In the rows, 128 means zero.
One turn moves each row of this set onto another row. After a few examples, where does it send each row asked below?
Katus: [134 107  84 115 120 140 138 131 170 125 121 120 149 124 108 104 100 152
 127 108 138 132 167 122 181]
rosav: [122 101 114 115 106 114  98 139 152 133 122 110 155  95 108 119  91 154
 146 148 138 119 123 109 156]
sevel: [151 143  98 107 100 127 136 130 132 147 102 152 121 105 118 109 101 144
 131 105 133  88 131 107 140]
nevo: [130 106  91 126 103 127 139 136 141 147 104 139 139 129 116 127 104 116
  86 123 121 111 119 107 175]
gam: [101 128 102  94  98 129 116 179 138 147 105 141 124 108 159 116  90 140
 155 128 112 101 140 120 150]
muno: [134 101  89 113 102 125 133 137 149 145 107 148 126 131 109 133 103 112
  81 119 137 120 125 114 162]
robit: [124  96 117 111 106 118  97 143 143 132 130 106 165 100 112 122  89 148
 133 146 131 122 135 108 156]
Zatu: [131 114  80 122 101 131  97 164 136 134 135 138 152 127 143 125 110 156
 148  79 148  99 160 124 151]
gige: [116 105 132 124  98 131 100 137 154 137 110 116 104 103 149 150 104 138
 113 116 110 108 120 113 151]
zado: [132 109  78 117 111 138 105 159 139 128 139 146 167 133 149 127 106 146
 149  98 139 103 161 131 145]
Tumu: [ 91 127  97  93  85 140 110 174 132 147 121 137 123 102 148 121  89 140
 150 135 123  92 136 120 161]
lised: [132  89 103 100 116 125 131 153 152 135 141 107 129 128 140 149 102 113
 138  96 105 107 164  94 154]
vuso: [134  96  94 127 127 146 100 151 128 137 119 138 124 120 158 106  93 112
 133  78 149 112 131 125 172]
reda: [146 134  91  95  98 135 128 119 123 135 109 161 124 110 111 114  97 146
 123 108 132  95 128 105 144]
tuza: [131  91 102 128 117 151 107 137 113 132 107 135 132 121 158 104  97 111
 129  85 140 108 136 121 178]
Negi: [123  91 132 114  95 130 112 134 161 131 117 119 101  95 155 144 110 136
 110 120 116 107 131 123 160]
Feviv: [118  99 129 117 105 127 108 136 163 134 118 118 114  99 151 146 104 141
 111 115 107 101 112 120 142]
fefig: [133 115  80 117 102 129 105 164 142 119 133 142 158 136 143 124 104 144
 155  95 151 102 168 124 144]
kip: [132  84 100 125 115 152  96 145 119 134 110 126 137 121 153 114 111 112
 130  91 140 115 128 122 184]
bet: [116  92 115 122 110 120  93 143 143 137 126 121 153  95  99 127  92 136
 139 156 136 116 136 112 155]
lape: [141 136 113 104 100 120 120 126 131 142 111 160 115 110 117 105 101 140
 134  92 133  81 141 110 149]
satoz: [138  86 106 130 121 147 110 149 115 136 105 122 123 116 144 115 108 108
 134  88 138 124 138 131 180]
Dof: [ 95 126 101  90  96 139 102 177 140 140 108 144 124 100 150 121  95 137
 158 121 118 105 139 114 149]
gedip: [105 123  75 110 129 156 108 154 166 158 102 117 121 112 133 117  95 142
 119 144 136  90 157 121 141]
vir: [124 111  88 125 106 127 141 129 145 142 110 132 130 119 115 131 104 110
  82 119 136 120 118 105 172]
fide: [120  96 105  86 110 116 127 147 152 140 132 102 144 119 137 148 102 119
 137  97 112 104 177  95 158]
fomu: [127 102  86 121 125 129 148 134 160 119 120 121 148 122 111  98  95 162
 129 110 135 129 156 125 173]
rulap: [127  96  81 115 118 130 141 140 171 130 105 120 149 120 105 109  88 157
 141 104 136 133 161 116 174]
Tamat: [133  90 104  95 108 121 131 155 148 124 130  97 122 122 142 142 114 125
 131  95 110  99 159  89 154]
zaf: [ 97 125  72 108 129 151 119 141 148 148  98 123 109 123 136 109 101 145
 111 139 148 107 160 125 144]
Rir: [ 98 117  78 113 136 147 113 148 156 152 111 128 118 110 133 110  98 147
 112 147 141 107 163 122 135]
deri: [124  90  94  90 117 120 128 141 164 133 141 108 131 121 141 153 111 124
 135 103 113 110 169  95 148]
puv: [152 138 100 100  98 122 129 131 133 151 110 161 117 121 120 114 103 138
 142  98 129  92 131 102 150]
bib: [129  90 110 117 108 113  99 138 144 134 125 116 159  99 121 123  83 150
 140 149 136 137 144 105 165]
pogen: [109 130  76 108 130 150 117 143 147 156 101 116 121 118 126 122  96 144
 109 131 152 104 163 135 134]

satoz goes to fide
fomu goes to gam
Where do these go?
lised goes to robit
rosav goes to zaf
Katus goes to Dof
reda goes to vuso
Tumu goes to muno

One turn moves each row of this set onto another row. After a few examples, where does it send each row asked below?
sanal: [132 132 121 125 110 102 147 124 138 110 134 154 104 115 142 127 156 139
 131  93 104 115 158 116 131 126 127 133 132 130 135 148 118 127 143 130
 125 118  66 152 105 169 136 152 124 140 134 125 148 162 121 142 112 139
 142 151 114 128]
nozu: [170 131 104 121 120  91 148 140 143 123 145 158 115 110 150 141 112 125
 156  98 102 134 134 110 115 125 133 132 143 117 118 135 122 141 132 117
 115 128  96 127 129 141 121 160 137 128 136 153 145 146 100 148 107 148
 125 122 122 144]
sefa: [130 135  92 120 125 115 144 132 144 116 140 158 143 111 154 130 112 113
 138 114 125 160 129 124 120  95 148 153 151 131 117 137 120 116 117 113
 126 113 106 127 145 141 118 167 156 116 135 154 138 143 126 140 111 148
 118 133  94 154]
paz: [148 126 133 110 126 107 152 126 111 128 142 174 116 142 148 139 115 125
 131 122 106 113 120 114 140 130 118 132 159 126 129 110 132 131 111 105
 129 133  84 143 138 135 139 163 121 119  96 155 151 146 111 147 122 120
 110 107 154 113]
Solom: [121 123 114 145 142  95 130 105 111  78 132 158 102 117 127 152 162 110
 131 115 125 120 138 141 119 155 150 139 117 102 172 136 156 116 115 138
 128  95 120 131 155 141 167 133 137 120 125 109 134 151 158 156 143 133
 126 129 136 156]
zivim: [125 123 129 128 139 111 146 148 128  68 140 175 129 135 127 138 119 107
 143 104 150 107 121 119 151 134 146 127 112  94 132 135 156 131 111 115
 100 108 123 148 115 133 158 123 129 105 124 147 142 154 131 145 165 144
 107 132 118 151]
feg: [132 113 139 144 147 116 150 126 133  76 155 171 124 109 127 141 131 108
 135 111 130 131 106 125 142 139 144 134 125  96 132 129 158 148 110 128
 109 121 138 142 127 145 159 133 123 101 122 144 133 152 146 135 158 148
 107 137 114 161]
zova: [147 130 129  93 146 124 150 132 122 121 136 163 131 141 138 133 135 115
 130 109 104 133 117 124 139 114 123 146 138 112 125 125 121 124  91 107
 153 128  85 125 130 118 133 133 124 110  98 157 138 136 126 150  95 154
  89 103 137 123]
mefi: [140 141  98 117 120 121 136 129 114 117 148 130 126 139 141 146 147 114
 137 137 108 144 112 129 131  99 133 172 141 126 119 155 121 112 127 111
 113 108 102 140 168 110 110 125 158 113 140 141 131 138 133 159 161 126
 145  98 102 151]
non: [161 122 114 114 132 112 120 132  99 104 148 109 113 147 138 139 167 115
 121 111 113 110 128 119 133 127 118 162 139 128 124 170 107 123 136 113
 139 113 113 134 147 102 116 102 135 107 143 122 140 137 134 150 115 134
 134 104 118 126]
sifa: [137 150 112 120 135 117 147 144 135 123 163 137 131 127 135 147 106 110
 133 124 118 127 127 121  92 112 148 141 147 106 109 159 116 116 136 119
 142 115 122 131 131 149 117 161 162 118 130 136 153 133 120 139 120 156
  94 127 102 153]
tefit: [169 130 121 124 137 117 147 135 133 113 136 138 124 118 145 138 138 112
 144  92 112 139 121 119 115 114 128 142 132 119 118 157  99 141 122 121
 133 105 104 126 120 121 112 123 132 116 148 151 147 146 129 152  95 169
 104 115  97 147]
Rudu: [120 143 111 108 121 120 145 137 109 135 140 126 110 147 149 145 146 114
 107 122  89 145 126 120 126  89 139 152 135 131 117 132 143 102 121 144
 141 112  98 173 121 116 142 129 118 110 108 113 151 119 128 160 142 123
 132 111 115 133]
Puba: [158 129 110 111 120  90 129 133 114 119 164 138 112 140 146 156 150 120
 147 112  96 105 145 121 133 126 122 159 145 120 129 157 122 139 150 123
 116 129  93 128 158 119 115 118 149 122 148 145 136 136 105 146 144 127
 152  99 123 143]
nibom: [137 131 107 123 143  98 140 145 109  71 131 151 114 142 114 139 124  95
 156 106 163 109 112 115 131 145 143 141 109 107 144 138 166 117 136 132
 110 101 114 141 124 119 154 136 144 101 134 134 149 138 128 126 149 142
 124 133 124 159]
Fofo: [122 142 101 110 117 139 152 130 104 139 138 138 109 153 137 149 170 101
  88 124 105 128 127 129 118 108 125 156 138 107 136 146 117  96 134 130
 137 133 101 177 109 155 138 133 133 106 114 122 154 134 124 147 150 149
 125 108 127 139]
Tovo: [121 126 116 102 126 127 131 137 123 111 134 159 139 145 156 138 120 110
 106 141 115 142 124 135 135 112 127 142 166 141 138 112 147 108 108 110
 149 119  89 139 142 132 134 171 130 112  90 134 156 142 129 133 132 134
  90 124 129 131]
dira: [134 127 118 104 125 129 132 130 113 125 132 135 114 137 133 128 171 119
  96 101 108 126 136 116 152 131 118 145 142 132 134 141 117  99 115 121
 154 129 108 158  99 133 144 107 110 114 107 126 147 126 117 148  96 130
 128 113 123 117]
sal: [110 134 102 126 100 118 143 116 139  93 151 136 124 123 145 119 152 142
 116  95  97 144 149 114 117  87 139 130 131 133 138 149 117 109 130 141
 141 107 101 140 109 153 133 146 126 125 129 124 160 128 144 147 132 137
 142 148  97 137]
pag: [147 136 110 107 140 110 127 114 128  89 147 150 143 145 122 130 167 129
 129 129 112 104 120 134 145 133 119 138 136 133 136 147 117 124 111 102
 154 115  77 105 168 135 115 128 141 115 117 133 147 159 156 153 113 134
 116 109 150 120]
Tamo: [120 123 112 118 100 131 121 114 123  71 151 140 137 147 140 129 161 139
 114 137 106 127 131 132 137 113 111 137 151 138 162 147 123 113 127 106
 136 109  85 121 153 139 115 146 141 123 118 133 158 146 154 139 171 124
 127 126 120 132]
Delan: [142 142 106 127 125 120 136 116 154 103 134 149 137 113 125 122 174 131
 116 102 116 125 130 125 139 138 123 115 134 145 139 149 105 119 122 124
 147 111  91 131 110 170 120 125 124 129 131 130 161 157 141 152  96 144
 126 131 114 134]
mebur: [130 132 122 112 113 138 154 108 113  85 152 156 143 149 132 130 144 142
 114 138 104 121 137 140 123 123 122 134 142 102 139 160  99  98 118 117
 135 125 103 113 170 164 115 152 152 108 108 123 143 148 152 142 147 128
 130 131 135 124]
rizo: [123 125 111 120 137 108 162 119  99  86 118 165 118 136 129 139 137  98
 141  94 156 109 124 115 129 139 146 157 119 118 154 119 158  94 138 139
 112 119 130 126 124 121 161 116 140 103 136 133 144 123 124 125 145 136
 147 110 137 151]
fubik: [121 112 143 127 142 114 153 113 109  79 133 173 126 114 126 138 143 116
 128 115 117 124 144 134 147 137 156 139 125  97 156 125 160 131 101 135
 129 122 137 134 145 138 174 129 139 114 100 128 114 136 154 135 146 133
 115 125 139 144]
zoguf: [117 113 115 142 131 108 152 109 125  94 113 176 113 126 141 154 144 107
 119  91 133 118 115 125 121 146 139 146 115 109 156 119 156  89 127 129
  96 110 127 127 120 142 161 109 123 112 132 123 147 146 129 158 149 148
 148 117 134 158]
nidam: [126 145 101 128 112 124 154 113 124 112 136 150 127 138 140 133 157 122
 100 116 107 125 142 135  97 114 134 125 131 115 139 156 104 100 132 152
 143 110  98 150 127 183 127 161 138 108 124 110 160 145 150 143 116 145
 134 150 120 141]
fel: [139 123 127 120 115  99 143 108 110  96 150 162 122 140 129 136 156 146
 137 127 119 100 137 124 146 130 108 132 149 137 148 152 120 142 139 110
 123 119  66 126 161 150 121 148 147 129 124 140 145 161 137 137 138 117
 142 124 142 111]
Kun: [120 113 126 138 131  88 128 124 126  85 116 173 121 129 132 160 142 121
 123 112 123 108 132 138 118 145 140 125 108  99 160 138 174 106 118 137
 108  88 120 125 140 144 153 116 140 116 120 112 127 144 143 160 136 139
 138 136 135 153]
Sagov: [132 145  95 109 118 128 143 135 105 115 162 123 121 142 130 139 154 110
 123 127 115 110 137 118 112 104 140 176 140 101 122 167 108 105 147 104
 133 133 124 140 143 134 117 131 172 114 142 135 136 126 126 138 154 145
 128 100 118 143]
gev: [132 134 137 105 133 142 157 136 123 120 156 158 136 148 133 154 110 121
 110 143 106 141 112 137 123 126 123 129 155  97 123 142 121 106 110 109
 139 127 104 131 140 149 126 154 137 112  86 136 155 142 120 146 147 145
  87 118 125 132]
Vana: [128 134 132 105 122 110 135 134 109 138 145 149  94 149 157 143 155 113
 117 104  85  98 151 118 143 127 127 160 144 123 126 129 130 115 133 130
 133 134  79 170 113 131 147 125 109 122 119 132 144 138 101 151 132 120
 137 112 127 128]
ruma: [117 135 112 112 146 112 155 132 100  80 140 160 100 109 129 137 157 104
 140 111 148 126 130 122 129 140 143 163 127  99 146 111 166 102 128 142
 128 135 138 131 127 124 161 118 130  95 141 132 136 118 121 124 147 127
 126 109 125 138]
sur: [113 118 144 122 133 102 142 136 119  72 128 187 142 132 131 143 131 123
 131 114 130  98 150 131 146 128 151 123 116  94 145 134 167 124 106 131
 112 105 133 131 136 137 157 110 144 109 113 136 118 135 142 145 147 130
 120 128 130 139]
bas: [110 128 106 143 144 110 155 110 122  88 138 169  96 102 137 153 164 103
 126  97 144 138 128 134 122 147 143 148 123 102 161 120 145 105 124 139
 116 116 126 137 120 147 167 116 115 113 146 126 155 150 129 156 156 145
 127 114 117 154]
Kom: [139 130 117 132 149 100 129 140 114  68 156 145 105 119 119 139 141 102
 150 125 144 115 101 121 121 150 138 151 120  97 133 131 173 130 128 135
 121 112 134 135 143 126 146 138 137  88 142 132 135 135 140 125 146 129
 116 134 118 157]

rizo goes to zoguf
non goes to dira
paz goes to nozu
Where do these go?
ruma goes to bas
gev goes to sifa
sal goes to Tamo

